In the rows, 128 means zero.
One turn moves each row of this set onto another row. After a few examples, where does it send each row asked below?
q_330: [134 147 117 138 132 109 105 144 130  98 125 126 104 101 119 136 138 144
 129 118 123 135 140 126 138  98 158 126 118 118 135 145]
q_758: [141 109 119 120 104 115 143 161 150 139 137 130 101  88 148 120 151 113
 117 107 133 117 140  91 137 134 129 157 136 139  80 139]
q_783: [134 143 101  97  96 152 152 156 150 111 147 127 163 109 136 118 142 122
 125 123 157  98 130  87 149 132 125 146 127 118 127 136]
q_165: [121 149 137 116 138 119 139 154 144 108 112 150 119 115 161 121 119 122
 107 104 107 107 154 106 145 104 120  97 112 127 121  89]
q_168: [123 114 111 100 130 119 159 124 166 121 129 121 104 130 130 105 146 116
 150 147 132 108 151 129 117 139 121 118 126 119  86 113]
q_693: [142 148 136 114 100 143 175 135 134 122 128 135 104 131 153 115 111 134
 109 106 132 121  82 132 129 129 111 163 117 133 136 129]
q_490: [ 94 142 139 106 108 161 133 125 144 129 137 124 131 121 128  83 117 143
 121 118 147 114 142 118 117 119 167  96 155 141 115 137]
q_487: [123 103 152  83 128 128 135 105 125 119 131 107 125 116 134 132 101 131
 127  98 142 126 115 123 132  93 102 121 153  96 131 128]
q_744: [126  99 141  78 120 144 136 131 125 130 143 108 133  89 152 118 107 152
 122  90 126 149 123 146 130 112 131 121 155 138 105 122]
q_256: [120 150 136 116 139 118 138 154 142 109 113 149 120 114 162 120 119 122
 108 105 108 107 154 107 144 104 119  96 111 125 120  89]
q_394: [126 104 132  78 122 138 136 129 121 135 143 109 134  84 154 116 108 155
 129  93 129 151 123 142 128 112 131 117 152 136 106 121]
q_345: [126 135 139 158 103 131 127 120 146 118 142 100 111 138 135 110 103  98
 102 119 137 128 135 117 136 114 117 131 103 157 121 151]
q_95: [120 150 138 116 137 118 138 155 144 106 113 149 121 116 160 121 119 121
 106 104 106 106 154 107 145 103 120  97 112 126 120  90]
q_751: [ 82 146 137 117 103 145 125 125 148 121 139 114 149 126 124  94 109 143
 111 108 146 117 135 125 110 107 157 103 141 123 113 147]
q_951: [132 106 140  74 133 134 141 103 113 133 130 116 113 105 141 119 108 135
 144 110 148 127 122 111 134 104 110 109 162 108 134 120]
q_347: [134 114 120 125 115 124 149 135 173 102  99 138 125 110 123  97 129 121
 144 114 138 123 114 124 127 107 111 129 146 157 172 110]
q_654: [124 112 135  82 132 120 135 102 114 130 132 109 126 106 139 127 102 137
 139 104 148 130 117 115 130  96 103 111 150  96 132 127]
q_269: [138 156 124 119 101 131 172 132 130 126 130 133 113 125 154 115 108 138
 112 106 136 124  80 131 125 127 109 161 109 125 136 131]
q_632: [143 144 118 130 136 121 111 143 126 104 124 134  90  97 123 129 144 143
 137 126 124 134 145 120 143 106 166 121 128 131 138 138]
q_890: [134 136 112  98  95 160 152 158 157 103 145 126 161 116 131 122 141 118
 117 118 152  96 130  91 151 130 125 152 131 122 127 137]
q_596: [ 88 151 126 113 108 145 128 122 139 132 140 120 143 117 128  86 113 148
 123 118 151 118 138 118 111 114 162  94 144 129 114 142]
q_615: [111 114 118 110 123 110 152 126 176 109 130 110 117 139 123 117 138 114
 135 133 128 108 145 140 113 127 111 128 115 104  83 122]
q_537: [131 141 105 100  95 151 150 157 154 105 147 124 167 114 133 122 139 121
 118 118 154  98 129  91 148 128 122 151 125 117 126 140]
q_854: [137 116 107 126 104 104 140 159 146 142 139 126 110  83 150 121 149 118
 120 107 136 119 138  92 132 131 125 155 128 130  81 141]
q_969: [121 101 141  82 120 138 133 131 127 128 143 103 139  91 150 122 105 151
 119  86 125 150 121 148 127 108 128 124 149 133 105 124]
q_820: [115 121 102 107 128 104 154 122 165 120 130 114 116 129 129 110 140 119
 148 143 136 111 147 132 112 132 115 119 113 105  85 118]
q_178: [119 150 136 117 138 118 137 154 142 107 113 148 122 115 161 120 119 122
 107 104 107 107 154 107 144 103 119  97 110 125 120  90]
q_981: [119 106 128 101 126 125 158 128 177 110 127 117 104 141 124 112 142 110
 137 138 127 105 149 136 119 134 118 127 128 117  84 116]
q_467: [137 139 108  95  97 160 154 157 153 108 146 129 159 112 136 117 144 120
 123 123 155  97 132  88 152 133 127 147 132 125 128 135]
q_308: [133 114 115 130 101 102 137 161 151 135 139 122 115  89 146 127 144 114
 111 100 133 119 135  97 130 126 121 162 125 125  79 145]
q_103: [ 89 138 152 111 104 160 130 128 152 118 137 117 136 131 123  92 113 138
 108 110 142 113 138 125 115 111 162 106 152 135 112 143]
q_797: [143 133 137 129 133 132 113 147 136  94 120 134  85 107 118 133 144 137
 125 120 117 130 146 126 146 105 166 128 135 136 137 139]
q_729: [127 147 116 159 108 119 127 115 133 132 144 104 116 126 142 103 104 106
 119 129 146 132 135 108 133 117 119 120  96 153 123 150]
q_776: [133 122 108 127 118 115 148 133 166 108 100 137 130 104 126  95 128 126
 150 116 142 125 113 121 124 106 110 124 140 152 173 111]
q_35: [122 106 130  81 120 132 133 130 122 132 145 104 141  86 153 119 104 156
 124  90 128 152 121 145 126 108 127 120 146 130 105 125]
q_533: [143 158 117 114 103 134 176 131 124 133 130 138 107 119 157 109 113 141
 121 113 138 125  84 124 126 132 113 155 112 131 138 127]
q_471: [138 142 121 148 112 135 136 115 129 138 143 114  99 122 145  93 112 104
 127 137 147 130 142 102 140 128 129 114 110 170 125 141]
q_939: [138 129 144 148 108 148 136 120 144 124 140 110  94 137 138 100 110  95
 113 128 138 125 141 110 142 126 127 125 117 175 123 142]
q_378: [147 151 129 110 103 145 179 134 128 130 128 141  98 123 156 109 114 137
 118 113 135 122  86 126 130 135 115 157 121 139 138 124]
q_47: [134 137 136 137 130 121 107 147 141  87 123 124  98 110 114 141 138 137
 117 112 116 132 141 131 141  97 158 133 125 124 135 145]
q_18: [130  98 158  74 130 141 140 106 123 122 130 114 111 115 135 126 105 129
 132 102 142 125 120 117 137 101 108 118 165 110 133 122]
q_957: [128 123 109 132 115 108 143 133 169 104 100 133 138 107 124 101 124 125
 144 111 141 127 110 126 121 101 106 128 135 144 171 115]
q_965: [136 107 126 125 100 114 141 163 155 131 136 125 107  93 144 127 147 110
 108 100 130 116 137  97 135 129 125 164 133 134  79 143]
q_54: [129 115 121 131 114 117 145 136 176  97  99 132 134 114 120 103 125 120
 137 107 136 124 110 129 124 101 106 133 141 149 170 115]

q_890 goes to q_467
q_939 goes to q_471
Now these:
q_957 goes to q_54
q_308 goes to q_965
q_981 goes to q_168
q_47 goes to q_797
q_394 goes to q_35
q_751 goes to q_103
q_378 goes to q_533
q_654 goes to q_487

One turn moves each row of this set onto another row. After a few examples, where does it send each row asked below?
q_162: [136  97 122 131 162 117 123 111 100 146 160 123 149 145 113 144 148 158
 133 102 107 123 181 157 138 139]
q_350: [146 118 139 156 153 153  68 117  94 124 139 106 119 157 142 111 122 157
 134 106 129 110 121 157 147 123]
q_917: [113  99 118 147 162 143 125 102  96 116 146 113 118 143 124 119 150 140
 134 126 119  92 134 146 120 120]
q_525: [138 139 131 147 137 130 135 136 148 112 105 127 118 132 162 132 112 141
 127 109 118 138 148 110 119 114]
q_874: [147 144 116 148 146 154 101 127 116 129 151  74 117 151 143 102 118 179
 124  99 139 121 162 166 121 113]
q_42: [150 133 124 134 160 155 120  98 129 115 137  79  97 157 143 105 115 157
 111 123 130 139 163 165 127 112]
q_398: [125 137 142 131 142 137  75 124 113 160 137 132 140 130 136 128 138 182
 141  92 120 109 162 161 150 151]
q_655: [121 136 154 106 141 139 108 111 162 139 140 102 131 146 170 121 140 144
 135 128 130 142 148 151 151 140]
q_115: [137 121 153 154 132 143 107 135 142  97 148 127 143 126 143 153 117 178
 114  96 115 167 133 121 125 109]
q_231: [129 106 120 145 150 135 124 133 114 130 155  90 103  96 111 111 140 152
 114 105 138 120 129 162 124 120]
q_473: [142 102 157 136 146 139  83 122 135 117 163 129 109 140 152 134 141 141
 100 151 137 153 141 149 146 124]
q_869: [ 96 147 122 132 142 150  88 101 124 106 121 110 143 129 156 106  96 168
 135  85 100 136 153 142 142 130]
q_41: [105 117 126 133 134 132 102 123 114  97 143 158 140 127 133 152 137 143
 119 149 113 145 134 122 137 122]
q_574: [141  97  95 164 159 121 100 139 100 134 155 130 140 102 121 114 121 149
 117 106 103 129 177 142 122 138]
q_688: [123 112 126 133 154 129 131 107 130 130 157 117 104  88 106 135 136 152
 101 130 128 140 139 169 127 138]
q_914: [147 111  98 156 151 125  83 116 121 127 147 154 158 104 132 135 105 162
 108 108 100 149 167 151 138 134]
q_324: [138 116 154 133 154 118 143 124 144 124 155 108 121 140 152 122  89 130
 128 117 129 161 150 130 124 154]
q_206: [135 134 115 118 140 129 116 114 129 119 128 124 171 164 154 145 123 143
 142 126 105 155 158 129 150 125]
q_510: [ 96 143 118 144 143 137  92 128 102 124 152 101 148 123 137 110 104 174
 143  80 102 128 173 145 129 147]
q_730: [131 122 152 144 140 145 116 126 162 121 176 143 135 121 153 129 113 175
 114 135 132 145 157 135 100 146]

q_42 goes to q_688
q_324 goes to q_730
q_231 goes to q_574
Now these:
q_350 goes to q_917
q_655 goes to q_473

